0: (57 52 36 44 53 60 67 16 60 27 27 55)
1: (62 48 76 61 42 42 74 20 64 71 70 24)
2: (41 63 31 38 43 34 45 65 25 27 41 66)
3: (52 56 36 38 50 51 63 26 51 28 36 62)
4: (52 40 71 52 43 51 51 73 72 59 71 27)
5: (42 61 71 33 52 53 53 19 43 91 82 43)
6: (47 63 70 37 50 45 59 45 33 75 80 32)
7: (86 59 18 47 42 43 68 99 0 0 35 44)
8: (73 50 41 42 53 61 55 10 31 50 31 68)
9: (44 60 20 71 51 41 36 99 48 0 27 40)
10: (36 49 74 72 54 42 31 89 61 57 71 22)
11: (50 49 63 46 47 44 48 86 61 60 75 24)
12: (25 39 39 40 55 60 16 63 60 40 34 65)
13: (41 59 33 45 51 64 41 80 69 3 32 48)
14: (41 57 61 78 43 24 29 99 49 38 73 20)
15: (39 46 52 47 55 57 55 0 78 72 36 80)
16: (40 38 41 32 59 78 47 16 82 44 34 68)
17: (73 57 18 60 39 36 79 88 40 0 27 40)
18: (95 38 77 47 58 80 81 33 29 49 66 14)
19: (28 48 80 74 52 41 27 57 77 84 71 37)
20: (41 49 48 40 54 55 57 0 59 56 38 75)
21: (31 50 37 48 50 66 36 58 81 27 28 54)
22: (60 57 25 52 49 47 64 88 66 0 29 46)
23: (54 45 76 51 48 57 68 11 68 76 71 32)
24: (44 47 27 54 41 42 37 73 67 31 32 65)
25: (57 58 27 47 46 48 67 47 42 15 34 54)
26: (33 42 83 30 64 74 34 2 76 99 83 51)
27: (18 36 90 38 61 63 23 0 94 99 79 60)
28: (53 35 45 47 62 78 57 15 93 39 25 62)
29: (44 52 83 51 49 40 51 12 57 94 71 40)
30: (59 60 40 27 50 53 31 55 0 65 37 84)
31: (70 68 11 56 29 21 74 99 20 0 36 32)
32: (88 52 63 58 38 30 59 99 0 49 71 14)
33: (20 50 76 72 53 37 9 74 60 97 76 40)
34: (16 43 87 60 63 60 10 17 76 99 82 53)
35: (37 40 37 47 50 45 36 41 75 58 31 72)
36: (54 57 23 53 42 36 59 61 43 18 34 58)
37: (36 53 25 86 42 22 30 99 57 0 28 51)
38: (76 52 76 46 46 58 57 18 22 87 71 35)
39: (54 60 63 55 39 28 60 81 36 55 77 26)
40: (34 45 77 82 56 46 29 68 79 75 71 33)
41: (44 30 87 53 57 63 52 19 94 95 72 37)
42: (82 61 27 47 39 37 50 99 0 20 32 56)
43: (46 39 40 58 55 63 56 38 88 39 25 60)
44: (39 48 31 42 48 52 38 72 59 31 33 62)
45: (17 43 33 51 51 34 0 73 63 55 34 75)
46: (67 55 66 43 51 71 77 67 78 26 70 11)
47: (48 36 30 56 48 57 50 65 67 19 28 57)
48: (32 53 27 66 50 45 30 94 53 9 35 59)
49: (30 45 81 77 61 47 29 39 91 84 71 35)
50: (51 58 25 55 42 33 54 51 43 23 30 57)
51: (40 45 50 42 53 57 59 0 73 66 29 71)
52: (76 55 38 36 53 56 50 51 13 46 34 67)
53: (49 35 49 47 65 80 55 0 99 45 31 65)
54: (35 42 45 78 59 58 38 43 88 33 28 55)
55: (3 46 51 64 64 41 0 13 72 93 39 88)
56: (86 46 28 46 51 61 66 62 6 6 31 55)
57: (46 45 64 43 50 55 49 74 63 62 78 30)
58: (30 46 75 34 53 60 31 32 69 99 81 51)
59: (73 44 36 36 55 70 51 75 5 32 33 60)
60: (82 57 73 40 53 59 62 90 11 64 76 29)
61: (31 43 75 41 55 55 35 38 70 99 77 48)
62: (54 49 36 34 53 71 65 26 48 17 34 55)
63: (48 52 23 49 41 38 42 99 51 4 33 60)
64: (40 50 87 28 58 72 51 0 58 99 79 52)
65: (78 39 76 62 53 65 59 24 20 86 73 30)
66: (74 38 76 56 52 51 46 76 11 96 76 40)
67: (64 56 62 37 47 55 84 55 44 41 77 19)
68: (41 42 37 53 53 54 39 48 75 49 29 70)
69: (52 68 21 47 42 30 56 72 26 11 31 54)
70: (46 37 97 46 60 72 59 0 99 99 69 42)
71: (43 35 79 57 49 49 41 31 91 99 70 40)
72: (54 51 76 59 43 36 69 45 55 76 66 33)
73: (52 44 69 49 50 49 53 77 61 64 76 29)
74: (46 54 74 50 48 43 59 18 57 89 76 35)
75: (66 52 66 90 42 14 44 99 0 79 74 38)
76: (43 61 28 39 45 49 47 39 39 35 38 69)
77: (35 49 34 35 54 59 31 51 57 47 36 71)
78: (36 50 29 34 48 53 31 60 52 32 41 69)
79: (44 58 76 44 48 59 59 0 57 92 75 36)
80: (46 47 27 52 46 51 42 77 61 18 32 64)
81: (40 47 83 37 53 61 57 0 62 99 76 45)
82: (56 52 71 48 44 52 66 29 52 70 73 30)
83: (42 65 28 42 43 31 45 64 25 34 42 71)
84: (43 60 68 42 45 45 56 54 33 65 75 31)
85: (64 52 59 79 47 41 70 99 63 21 69 14)
86: (48 59 73 41 52 53 64 39 44 68 79 33)
87: (43 46 43 42 49 55 54 0 61 57 35 77)
88: (47 45 69 53 44 37 39 78 65 83 75 35)
89: (72 42 39 45 57 59 51 93 1 25 39 63)
90: (38 39 75 43 53 62 43 32 87 94 73 40)
91: (23 43 72 43 51 38 19 52 59 99 86 48)
92: (51 47 79 41 54 69 57 49 70 65 77 29)
93: (57 53 33 49 45 50 71 31 51 22 28 57)
94: (36 45 33 40 49 58 41 42 68 52 38 70)
95: (51 57 35 36 57 60 64 21 52 27 34 63)
96: (53 51 27 52 50 46 57 87 64 5 34 52)
97: (28 43 81 76 49 38 19 66 77 86 68 34)
98: (33 56 30 51 43 42 27 81 70 22 23 57)
99: (37 54 30 74 53 46 30 83 64 10 31 50)
100: (35 53 22 81 50 26 27 99 57 0 28 51)
101: (48 46 76 57 46 36 58 27 65 93 69 38)
102: (45 46 32 62 58 54 47 33 75 35 31 66)
103: (36 58 70 43 49 47 42 30 46 93 80 45)
104: (23 46 71 39 52 59 20 75 61 77 78 34)
105: (29 56 70 44 51 31 40 30 43 99 81 49)
106: (34 52 28 46 47 54 24 99 52 6 33 47)
107: (48 67 57 48 43 26 60 82 32 60 78 25)
108: (55 55 64 60 39 32 62 53 50 78 73 28)
109: (51 62 61 52 41 34 65 73 30 58 76 24)
110: (53 60 61 53 43 29 58 63 34 68 76 36)
111: (51 43 53 39 54 74 67 0 83 60 27 67)
112: (52 51 75 35 51 65 67 11 55 82 75 33)
113: (37 40 82 36 53 65 41 23 79 99 81 37)
114: (33 47 73 37 54 60 36 32 68 99 79 45)
115: (46 44 33 42 51 58 41 52 65 34 35 64)
116: (53 52 34 40 44 49 66 34 45 14 37 57)
117: (35 60 68 36 49 54 28 81 56 69 75 34)
118: (52 47 28 57 53 46 52 91 63 9 28 55)
119: (51 49 32 77 49 39 67 30 57 28 27 57)
120: (59 62 64 30 48 52 63 51 31 58 80 30)
121: (49 53 21 41 48 48 50 99 52 0 34 51)
122: (46 59 29 52 42 34 56 50 45 29 32 68)
123: (56 44 28 45 50 56 65 47 41 15 31 55)
124: (46 54 26 38 48 49 36 90 42 15 37 65)
125: (64 50 65 36 48 51 36 97 0 87 82 38)
126: (47 55 35 42 51 51 66 29 43 28 34 60)
127: (88 46 65 51 48 42 65 92 0 41 72 18)
128: (50 46 28 49 53 54 54 73 66 9 32 51)
129: (92 38 68 44 58 71 70 99 8 38 73 19)
130: (54 60 66 46 53 48 62 42 39 64 73 27)
131: (84 49 41 40 57 66 59 52 22 25 34 58)
132: (56 56 18 44 45 43 48 99 39 0 32 52)
133: (58 55 29 52 45 37 69 55 48 2 25 53)
134: (34 56 64 71 49 39 28 99 50 46 77 26)
135: (41 53 26 40 50 54 39 67 58 25 32 65)
136: (63 45 42 44 46 50 33 50 11 63 36 79)
137: (17 49 81 59 63 58 14 41 69 99 79 49)
138: (27 47 39 70 60 47 29 59 76 33 28 65)
139: (37 49 78 51 48 35 48 11 60 99 74 46)
140: (47 40 70 56 51 50 46 63 72 80 71 30)
141: (33 57 41 33 59 58 42 0 54 68 38 79)
142: (83 60 61 46 44 49 60 76 2 55 75 24)
143: (63 40 78 49 50 49 35 64 9 99 77 44)
144: (90 51 34 43 49 65 77 41 15 5 28 47)
145: (29 46 79 73 58 43 19 42 84 99 71 41)
146: (50 41 74 54 53 53 48 54 79 69 74 29)
147: (69 49 46 38 48 53 43 62 4 50 38 70)
148: (45 43 68 48 48 48 43 67 66 83 75 38)
149: (51 57 33 47 44 43 59 28 53 37 29 64)
150: (96 40 25 50 44 58 70 99 0 0 30 43)

(66 40 85 38 63 70 44 46 16 99 81 51) 143 66 38
(54 52 42 46 52 57 71 0 70 39 27 58) 0 95 111
(63 49 77 59 46 46 75 25 71 68 65 23) 1 23 82
(52 42 36 48 49 54 51 55 80 21 29 53) 47 115 128
(53 62 34 33 48 51 54 46 33 24 44 63) 76 116 25
(72 58 26 66 35 17 41 99 0 30 23 59) 42 69 7
(11 50 72 76 52 16 0 66 62 99 76 46) 33 97 19
(60 54 69 49 52 53 77 55 53 51 74 19) 67 130 86
(82 55 69 48 41 45 60 57 9 66 76 31) 142 60 120
(12 53 22 80 49 15 7 86 50 50 33 72) 45 48 138
(53 44 49 44 55 71 72 0 78 53 31 64) 111 51 53
(51 50 36 49 45 30 54 23 56 45 30 70) 149 3 122
(56 46 53 40 58 75 73 0 83 43 28 64) 111 28 53
(73 47 36 44 50 53 49 23 22 47 28 66) 8 52 136
(11 48 74 71 54 31 5 53 68 99 81 48) 33 145 137
(74 39 42 49 58 68 54 52 21 50 31 68) 52 131 147
(45 42 67 59 46 44 46 66 76 87 69 30) 140 148 88
(60 57 71 47 48 62 73 27 54 59 73 28) 82 86 130
(37 67 26 49 42 25 35 65 29 39 41 70) 83 2 122
(18 44 36 73 50 30 13 72 66 50 38 73) 45 138 24
(47 50 32 53 47 42 59 26 51 39 34 66) 149 126 3
(57 53 74 46 46 56 71 31 58 69 72 31) 82 86 23
(64 51 42 41 55 50 48 0 19 64 31 73) 8 20 87
(46 39 37 52 50 49 58 30 54 42 29 64) 149 126 3
(59 56 71 48 45 52 76 37 55 60 75 24) 82 130 86
(74 40 70 48 54 56 56 97 3 74 69 32) 60 125 66
(85 41 82 69 58 60 68 59 24 67 71 26) 65 18 60
(77 31 88 40 65 83 59 35 29 90 73 35) 65 38 112
(59 57 37 48 47 53 69 38 52 20 30 55) 93 116 25
(59 57 74 35 51 42 33 38 1 99 78 51) 143 38 103
(78 42 63 76 47 51 47 57 3 79 79 36) 66 143 65
(49 52 33 51 41 42 55 30 49 35 32 64) 149 126 3
(56 55 29 49 41 48 65 52 39 7 34 56) 25 133 123
(45 47 27 40 53 75 47 89 59 0 31 46) 13 128 121
(49 53 63 49 49 37 37 94 55 67 73 35) 11 88 73
(32 45 35 78 55 48 29 61 78 27 34 58) 138 54 99
(24 57 31 69 55 31 17 91 55 27 35 67) 48 99 98
(72 36 75 52 46 54 46 79 10 92 76 39) 66 143 125
(64 54 37 43 44 46 39 10 18 70 30 78) 8 136 52
(42 47 68 43 53 52 34 67 55 83 76 41) 148 88 117
(83 46 38 46 52 58 56 91 5 17 27 56) 89 59 42
(60 55 34 54 45 52 75 31 58 15 28 54) 93 116 0
(55 50 75 51 45 48 61 22 58 85 73 37) 74 101 82
(25 50 70 80 52 37 11 75 64 84 76 40) 33 97 19
(29 42 36 47 52 50 27 24 80 72 31 78) 35 94 68
(35 54 41 39 54 56 45 0 59 74 36 81) 141 87 20
(63 58 34 49 45 45 77 60 46 0 28 51) 133 25 123
(50 51 73 48 51 47 55 20 48 90 75 37) 74 29 5
(83 50 44 39 56 74 57 49 20 33 30 61) 131 52 59
(74 45 40 76 60 42 50 19 26 47 32 66) 8 119 149
(0 45 52 60 65 40 0 0 80 99 40 98) 55 34 15
(20 55 36 70 54 37 10 78 54 42 33 67) 45 138 98
(37 43 37 38 54 61 42 44 64 34 35 68) 115 94 77
(65 55 26 51 42 45 76 62 43 0 26 46) 133 25 17
(94 60 20 63 36 31 65 99 0 0 32 42) 7 42 150
(26 54 29 74 54 33 14 91 51 31 34 66) 48 99 98
(31 56 64 75 48 26 11 99 44 63 76 34) 134 14 10
(53 49 74 35 55 70 64 61 64 52 80 27) 92 57 73
(85 53 17 48 47 42 56 99 0 0 36 42) 7 150 42
(59 63 66 34 51 69 78 44 46 39 78 23) 67 120 130
(52 57 27 47 46 35 58 65 38 18 34 58) 36 50 69
(50 54 36 53 46 40 60 44 45 29 31 65) 122 50 149
(61 45 79 52 51 63 74 7 70 75 72 29) 23 112 1
(29 46 35 73 52 44 26 70 66 32 29 64) 138 24 99
(30 54 46 35 62 49 43 0 64 80 36 85) 141 15 51
(14 48 32 71 55 40 7 55 63 61 39 76) 45 138 12
(67 54 69 58 41 46 79 53 57 49 68 16) 67 72 130
(47 64 70 40 45 48 56 38 38 84 79 35) 6 86 5
(55 54 46 59 32 14 41 99 28 28 77 12) 14 39 107
(38 48 35 58 48 45 38 49 72 44 29 69) 68 35 102
(83 40 80 84 61 45 65 17 38 86 65 29) 65 38 1
(67 53 31 74 47 23 38 99 0 35 32 63) 42 89 69
(76 39 81 47 54 63 50 70 9 94 73 37) 66 143 125
(69 50 29 51 48 50 76 34 58 8 22 49) 93 25 133
(53 41 75 40 58 72 59 48 77 64 70 24) 92 146 140
(35 54 35 36 54 45 44 9 49 63 39 78) 141 87 20
(65 54 37 43 46 35 38 28 9 60 31 74) 136 52 30
(68 45 74 47 53 50 49 24 12 99 76 46) 38 65 143
(32 41 36 46 56 41 33 41 69 50 35 71) 35 68 94
(74 39 75 48 53 57 48 80 7 80 73 36) 66 143 60
(14 41 85 56 59 56 8 15 78 99 82 53) 34 137 27
(57 33 37 50 52 60 65 44 86 22 26 50) 43 47 102
(78 52 22 49 46 42 42 99 0 4 34 58) 42 7 89
(33 61 33 41 49 37 38 31 40 58 38 76) 76 77 94
(20 51 32 73 52 29 6 85 48 41 39 70) 45 48 98
(38 40 84 77 57 57 36 34 86 86 68 29) 49 71 145
(50 41 75 39 56 77 52 40 79 78 76 32) 92 90 146
(27 37 47 70 63 61 26 13 95 55 30 64) 54 102 43
(66 44 71 45 49 49 43 97 0 83 74 33) 125 66 60
(34 45 34 76 53 39 25 81 67 25 32 58) 99 48 138
(38 48 81 39 56 59 55 0 64 99 78 49) 81 64 79
(59 61 23 52 38 39 65 77 33 3 33 49) 69 36 17
(41 57 27 51 41 39 54 32 49 38 34 67) 149 122 76
(36 40 77 46 52 64 43 29 82 92 76 39) 90 113 114
(89 46 26 50 49 57 64 99 0 0 27 46) 150 7 42
(50 59 41 50 42 45 55 27 46 39 36 68) 149 3 126
(43 46 33 35 59 64 41 42 68 34 34 67) 115 94 77
(42 56 34 46 48 31 49 26 49 52 37 72) 149 76 122
(65 47 62 42 49 51 35 99 0 80 77 34) 125 66 60
(39 43 79 47 59 80 44 59 78 55 72 20) 92 146 57
(14 47 74 35 52 55 8 75 50 91 77 39) 104 91 117
(62 56 17 54 43 34 75 89 34 0 30 46) 17 132 31
(31 40 56 39 58 65 38 0 99 86 30 80) 15 51 111
(42 40 38 47 49 68 51 33 84 40 29 64) 43 102 16
(18 48 78 66 59 48 13 37 68 99 78 47) 137 145 34
(41 45 87 43 55 54 54 0 73 99 76 48) 81 64 79
(58 58 66 51 47 44 63 45 43 71 77 28) 130 86 108
(25 54 67 31 54 61 22 93 44 64 77 32) 117 104 57
(52 29 39 57 51 58 60 29 95 30 21 50) 43 28 102
(14 51 65 81 50 13 3 95 52 96 81 36) 33 97 19
(26 47 38 39 55 51 36 1 45 74 40 83) 141 87 20
(54 56 31 46 44 45 65 46 42 17 34 58) 25 116 123
(56 56 65 44 46 49 76 64 39 44 70 21) 67 109 120
(12 40 71 57 48 29 0 73 58 99 79 51) 33 91 97
(25 48 69 66 49 39 19 85 52 79 78 39) 33 10 88
(28 41 48 65 59 66 33 28 91 45 32 67) 54 43 102
(46 46 76 34 58 73 55 36 72 79 75 33) 92 90 113
(76 58 55 64 36 39 85 98 43 14 64 4) 85 127 39
(67 58 67 44 47 58 76 40 45 46 74 20) 67 130 120
(15 42 35 42 52 39 8 19 71 97 37 91) 55 35 141
(51 49 42 49 50 38 58 22 54 39 30 64) 149 3 126
(24 52 35 32 53 48 19 52 53 59 42 81) 77 12 78
(49 57 60 42 42 43 60 73 31 52 77 21) 109 39 107
(29 45 37 85 50 37 27 65 79 40 29 65) 138 54 24
(53 53 44 45 54 66 75 1 66 33 31 65) 0 95 20
(47 39 33 56 52 54 51 59 74 27 25 57) 47 115 128
(36 42 36 41 53 61 45 38 72 46 33 73) 94 68 35
(26 39 51 71 60 53 27 11 96 54 26 62) 54 102 35
(64 33 86 42 62 70 43 44 17 99 76 42) 143 65 66
(47 42 33 45 53 58 45 56 71 34 32 60) 115 47 68
(56 52 28 41 52 62 54 66 59 10 36 57) 128 80 47
(53 56 62 41 41 53 57 99 47 36 74 16) 11 39 73
(28 54 45 30 56 60 39 0 62 81 37 91) 141 15 87
(35 49 69 76 51 40 27 82 68 65 70 27) 10 40 134
(60 37 83 39 56 64 33 50 13 99 80 50) 143 66 38
(53 58 28 47 44 47 61 47 44 17 29 57) 25 123 50
(41 45 90 48 56 63 57 0 73 99 77 49) 81 64 79
(58 37 43 43 62 80 60 28 93 23 30 53) 28 43 16
(54 50 78 38 52 65 72 8 59 83 80 29) 112 23 79
(68 36 42 51 55 62 39 50 21 57 34 74) 136 147 52
(60 55 34 51 48 50 70 35 55 15 32 54) 93 116 25
(30 43 69 50 51 39 18 54 65 99 80 49) 91 61 137
(86 48 34 41 50 66 68 81 7 15 32 56) 56 59 89
(77 40 36 39 55 74 52 67 7 35 32 62) 59 131 52
(52 57 32 50 46 50 64 48 42 15 31 54) 25 123 116
(40 42 47 36 61 81 52 18 87 43 34 66) 16 28 53
(23 49 37 72 53 36 17 66 66 39 35 62) 138 45 98
(44 62 65 50 34 24 46 65 33 83 78 33) 110 108 84
(70 46 27 39 51 60 45 99 0 23 43 63) 89 59 42
(31 55 35 66 58 55 22 68 63 27 31 62) 138 99 98
(19 50 37 70 55 31 6 70 60 54 36 80) 45 138 12
(30 54 35 44 43 27 35 18 47 77 36 80) 141 35 87
(52 52 35 54 51 45 61 24 60 39 27 67) 149 3 93
(40 56 71 44 50 42 48 24 44 97 80 43) 103 5 105
(70 57 71 43 45 42 46 99 0 73 74 37) 125 60 142
(60 60 67 48 50 49 68 49 40 58 70 29) 130 120 86
(40 55 71 49 47 29 38 30 44 99 77 47) 105 103 139
(40 56 24 40 47 39 35 99 35 17 35 64) 124 63 132
(49 47 83 51 52 56 71 7 67 85 66 36) 23 79 112
(60 49 35 48 47 51 65 32 53 20 28 52) 93 116 3
(40 40 43 81 59 52 37 50 92 30 19 60) 54 138 43
(57 55 74 43 47 59 68 27 54 73 75 29) 82 86 112
(41 52 33 49 46 34 45 27 49 53 33 67) 149 76 35
(58 56 34 49 48 58 78 33 55 14 26 54) 93 116 0
(36 50 33 73 54 48 29 77 64 11 28 53) 99 48 98
(30 49 35 70 53 34 20 72 68 38 25 64) 138 98 24
(70 61 12 43 46 33 35 99 0 7 46 64) 42 7 132
(60 50 33 46 56 49 41 37 2 59 34 74) 136 52 30
(49 51 32 53 45 40 57 34 48 35 28 67) 149 122 126
(39 48 67 56 45 35 33 90 56 77 79 33) 88 11 10
(48 59 63 45 42 42 61 55 39 66 77 32) 84 110 130
(58 51 35 45 51 50 66 7 60 35 32 57) 0 3 95
(37 57 77 40 50 48 55 14 43 99 81 45) 5 103 29
(30 38 46 47 60 50 27 6 86 90 28 84) 15 51 55
(59 57 61 57 39 30 71 84 44 52 72 22) 39 109 107
(58 52 28 49 45 46 74 32 50 18 31 50) 93 116 25
(33 50 62 74 46 34 26 99 51 49 79 24) 134 14 10
(37 56 65 51 43 27 40 47 33 94 78 47) 105 103 110
(62 44 18 76 45 49 66 82 33 0 30 51) 17 132 118
(31 61 70 64 58 46 21 83 55 67 78 26) 10 134 117
(43 45 73 72 52 56 43 88 70 45 71 13) 10 4 11
(40 44 77 77 56 51 36 60 80 71 67 27) 40 19 140
(73 63 23 53 40 53 91 81 40 0 31 36) 17 22 133
(58 52 68 49 45 29 27 99 0 98 80 45) 125 143 66
(67 43 38 44 59 73 53 66 8 40 35 65) 59 52 147
(26 56 42 47 47 33 22 27 69 73 36 82) 35 94 141
(78 44 26 51 54 43 56 69 4 12 33 55) 56 89 59
(25 44 36 75 55 47 14 51 76 49 30 69) 138 68 54
(26 46 35 69 56 47 27 56 71 40 30 62) 138 68 54
(44 55 30 52 47 37 60 47 50 30 36 64) 122 50 149
(69 41 31 50 51 48 43 89 1 37 32 62) 89 59 42
(48 55 77 51 46 47 60 24 56 91 74 41) 74 29 101
(88 40 65 47 53 67 70 99 0 37 69 17) 129 127 60
(47 55 32 53 43 33 47 31 47 50 34 69) 149 76 122
(48 47 68 80 52 42 43 92 64 45 69 13) 10 134 14
(44 48 85 43 58 55 57 0 69 99 80 47) 81 79 64
(64 57 67 52 43 43 79 72 47 38 66 11) 67 109 39
(27 51 33 70 55 41 21 72 65 35 28 65) 138 98 24
(63 56 25 45 42 41 74 69 45 0 29 46) 133 17 36
(54 66 27 41 43 48 64 55 36 9 36 57) 25 36 133
(49 60 70 41 47 50 61 35 45 69 76 31) 86 130 82
(33 45 48 38 60 74 35 23 94 41 29 64) 16 28 53
(78 47 72 41 50 57 49 99 0 57 82 32) 60 142 127
(56 42 70 49 50 61 62 73 73 46 70 22) 4 73 57
(51 50 32 74 51 34 56 38 48 32 36 70) 119 122 50
(51 49 31 51 47 48 71 33 57 21 30 56) 93 116 126
(56 34 38 57 51 64 57 43 90 21 24 49) 43 47 102
(30 58 24 65 50 35 13 99 42 11 37 62) 48 100 106
(72 52 34 34 55 62 52 12 20 48 35 69) 8 52 95
(42 55 34 52 40 40 53 25 53 48 39 70) 149 76 3
(42 62 25 37 46 38 46 42 37 44 39 70) 76 122 83
(84 40 67 46 54 64 53 96 0 62 75 25) 60 129 127
(50 46 26 56 46 36 45 91 63 16 27 54) 118 96 63
(64 57 70 39 50 56 80 48 48 47 72 21) 67 130 120
(75 58 70 34 50 58 50 37 0 87 84 37) 38 65 143
(64 55 21 55 39 37 74 76 40 0 30 46) 17 133 36
(90 60 26 40 48 53 61 99 0 0 38 47) 7 150 42
(54 54 63 61 39 28 58 55 50 77 72 31) 108 72 110
(55 50 36 71 58 44 67 27 55 30 29 61) 119 93 149
(38 51 36 51 48 35 55 16 56 48 34 69) 149 87 20
(75 51 38 42 53 63 54 57 13 40 30 68) 52 131 147
(34 41 83 43 61 60 32 15 80 99 77 43) 113 90 26
(46 54 75 47 50 50 65 14 55 88 69 36) 74 79 29
(64 59 61 55 34 32 70 83 45 40 66 21) 39 109 107
(65 63 63 44 42 55 75 71 30 34 74 19) 67 109 120
(71 45 27 43 53 51 42 99 0 18 36 67) 89 42 59
(70 61 62 55 42 45 78 70 42 35 70 12) 67 109 39
(48 65 22 43 38 34 51 77 20 13 39 62) 69 2 83
(34 53 42 33 50 57 42 0 49 67 43 80) 141 20 87
(76 41 73 55 52 42 47 94 14 88 68 32) 66 125 143
(58 56 26 53 44 35 61 61 42 15 29 53) 36 50 133
(32 46 27 43 51 63 25 90 58 14 32 58) 106 124 80
(23 47 75 75 46 32 12 82 61 95 73 45) 33 97 19
(39 52 63 43 49 39 27 87 43 75 80 36) 117 88 104
(64 43 40 45 56 57 40 66 1 50 43 75) 147 136 52
(58 64 25 42 40 43 64 76 35 0 34 49) 69 132 36
(29 56 38 31 51 37 36 14 44 68 40 82) 141 87 20
(19 47 69 82 52 24 10 74 64 94 76 42) 33 97 19
(35 38 43 49 51 56 37 22 74 66 35 72) 35 94 15
(38 48 67 48 48 46 36 54 67 94 73 39) 148 61 140
(42 55 71 44 42 45 53 33 46 89 80 39) 103 74 5
(44 50 37 51 45 50 59 23 60 40 27 64) 149 3 126
(49 46 29 39 50 59 54 70 57 10 36 57) 128 80 47
(64 51 68 51 47 56 81 45 56 51 68 20) 67 82 130
(71 41 23 68 44 28 46 99 0 11 30 52) 42 7 89
(48 53 71 58 34 26 59 50 40 78 72 35) 108 110 72
(30 39 43 69 58 60 32 40 91 34 31 66) 54 138 102
(37 43 43 37 56 62 36 35 71 47 37 76) 94 77 68
(54 57 25 51 44 49 65 44 46 20 31 52) 25 93 123
(80 54 65 70 48 33 54 62 0 70 75 33) 142 66 110
(35 48 30 42 57 50 35 55 62 45 35 69) 77 115 94
(61 39 80 44 54 80 71 37 91 58 67 19) 92 146 23
(39 50 37 40 51 61 41 56 60 34 37 67) 115 77 78
(84 41 69 54 52 49 48 98 6 67 71 32) 60 127 142
(57 51 37 49 50 57 75 21 63 27 28 54) 0 93 3
(54 39 85 41 56 57 28 49 9 99 78 51) 143 66 103
(76 53 32 49 44 44 49 99 3 21 35 55) 42 89 7
(34 40 58 42 57 65 54 0 82 88 35 85) 15 51 111
(46 50 80 38 54 65 61 0 66 99 74 46) 81 79 64
(71 46 63 57 44 61 67 99 65 24 66 8) 85 46 11
(65 56 64 51 48 43 76 66 42 39 72 19) 67 109 39
(58 46 74 31 57 87 61 38 77 60 76 23) 92 146 112
(44 65 71 42 52 39 55 45 38 75 79 40) 6 84 86
(44 57 29 47 42 31 50 43 45 38 29 68) 122 50 76
(53 56 69 55 42 32 58 53 44 82 81 27) 108 110 72
(75 41 38 47 50 64 52 72 8 42 31 62) 59 147 52
(15 51 82 51 63 60 17 37 64 99 83 49) 137 34 58
(32 53 38 30 57 60 44 0 52 60 38 79) 141 20 87
(76 58 18 54 41 44 89 97 41 0 21 31) 17 31 22
(28 46 32 79 49 36 20 73 71 30 29 62) 138 99 98
(66 43 36 43 49 75 73 60 78 0 31 43) 128 47 22
(76 54 30 60 61 53 48 78 0 30 37 66) 89 59 42
(82 56 76 44 55 56 63 31 17 75 72 33) 38 65 130
(73 47 29 57 45 33 38 99 0 16 34 62) 42 89 7
(53 33 41 54 53 65 55 27 89 33 25 56) 43 28 102
(27 50 68 48 47 38 22 69 52 99 79 44) 91 33 104
(78 53 77 43 49 54 52 26 28 84 71 35) 38 65 82
(65 47 25 57 48 27 40 99 0 36 31 67) 42 89 83
(36 61 34 41 49 44 46 26 40 48 37 72) 76 149 126
(71 60 54 63 36 29 78 99 37 27 70 12) 85 39 109
(62 43 33 50 50 51 38 78 1 47 38 72) 147 89 59
(45 53 31 50 50 41 52 32 48 40 32 66) 149 76 126
(69 66 10 42 44 50 82 96 28 0 31 37) 17 31 7
(63 50 67 38 57 52 34 93 0 88 84 45) 125 66 143
(40 46 29 57 47 36 37 70 67 31 32 62) 24 44 80
(56 45 82 47 48 64 75 4 72 78 72 32) 23 112 79
(46 50 65 42 46 56 48 99 47 56 83 29) 11 57 73
(31 54 37 40 48 43 39 0 48 80 41 87) 141 87 20
(41 57 38 45 46 38 50 29 50 46 30 70) 149 76 3
(72 51 74 46 56 47 50 27 20 90 76 35) 38 65 6
(99 52 65 35 51 73 81 56 16 34 74 10) 18 129 67
(72 64 58 45 42 54 88 89 32 11 75 8) 67 85 127
(82 47 64 46 52 53 59 99 0 47 77 20) 127 60 129
(84 65 55 52 36 27 50 99 0 36 75 18) 32 127 142
(52 68 15 46 42 31 54 86 21 8 35 60) 69 132 2
(65 53 45 42 61 69 51 0 26 65 35 77) 8 20 141
(56 53 31 55 45 45 70 37 55 30 31 59) 93 149 126
(33 55 72 49 43 30 36 22 43 99 75 51) 105 103 139
(33 47 37 80 53 44 25 66 77 27 31 61) 138 99 54
(34 54 70 72 51 40 23 85 59 64 72 26) 10 134 40
(70 45 67 38 53 54 38 99 0 75 83 35) 125 60 66
(43 55 37 50 53 39 51 26 50 50 37 73) 149 76 3
(80 52 24 55 43 49 93 70 52 0 23 32) 17 133 22
(73 41 41 42 58 64 49 10 22 58 31 70) 8 52 136
(61 43 34 84 51 40 71 42 63 9 23 50) 119 133 93
(20 53 75 71 52 34 6 66 58 99 78 50) 33 97 91
(25 44 43 74 56 46 19 47 73 48 32 69) 138 68 54
(14 52 75 49 64 56 4 41 58 99 84 49) 137 91 34
(28 54 41 43 53 43 35 0 54 80 34 80) 141 87 20
(13 41 89 62 60 54 6 2 84 99 77 61) 34 27 137
(37 61 32 46 49 34 45 30 37 56 39 74) 76 149 122
(63 57 32 34 54 72 75 24 52 7 33 55) 62 95 0
(42 59 73 43 46 37 53 41 39 80 79 41) 6 103 84
(71 46 30 51 53 49 39 92 0 38 39 68) 89 59 42
(66 59 70 43 52 62 79 44 53 51 73 21) 67 130 82
(33 63 29 39 47 38 40 35 30 47 44 78) 76 83 2
(59 51 75 50 47 56 75 28 59 67 74 28) 82 1 23
(84 41 76 53 52 56 61 48 12 70 72 26) 65 38 142
(33 46 38 75 51 42 26 59 76 33 27 61) 138 54 24
(59 60 24 49 40 40 69 67 43 3 24 47) 133 36 25
(65 47 33 66 45 48 80 52 58 4 23 45) 133 25 93
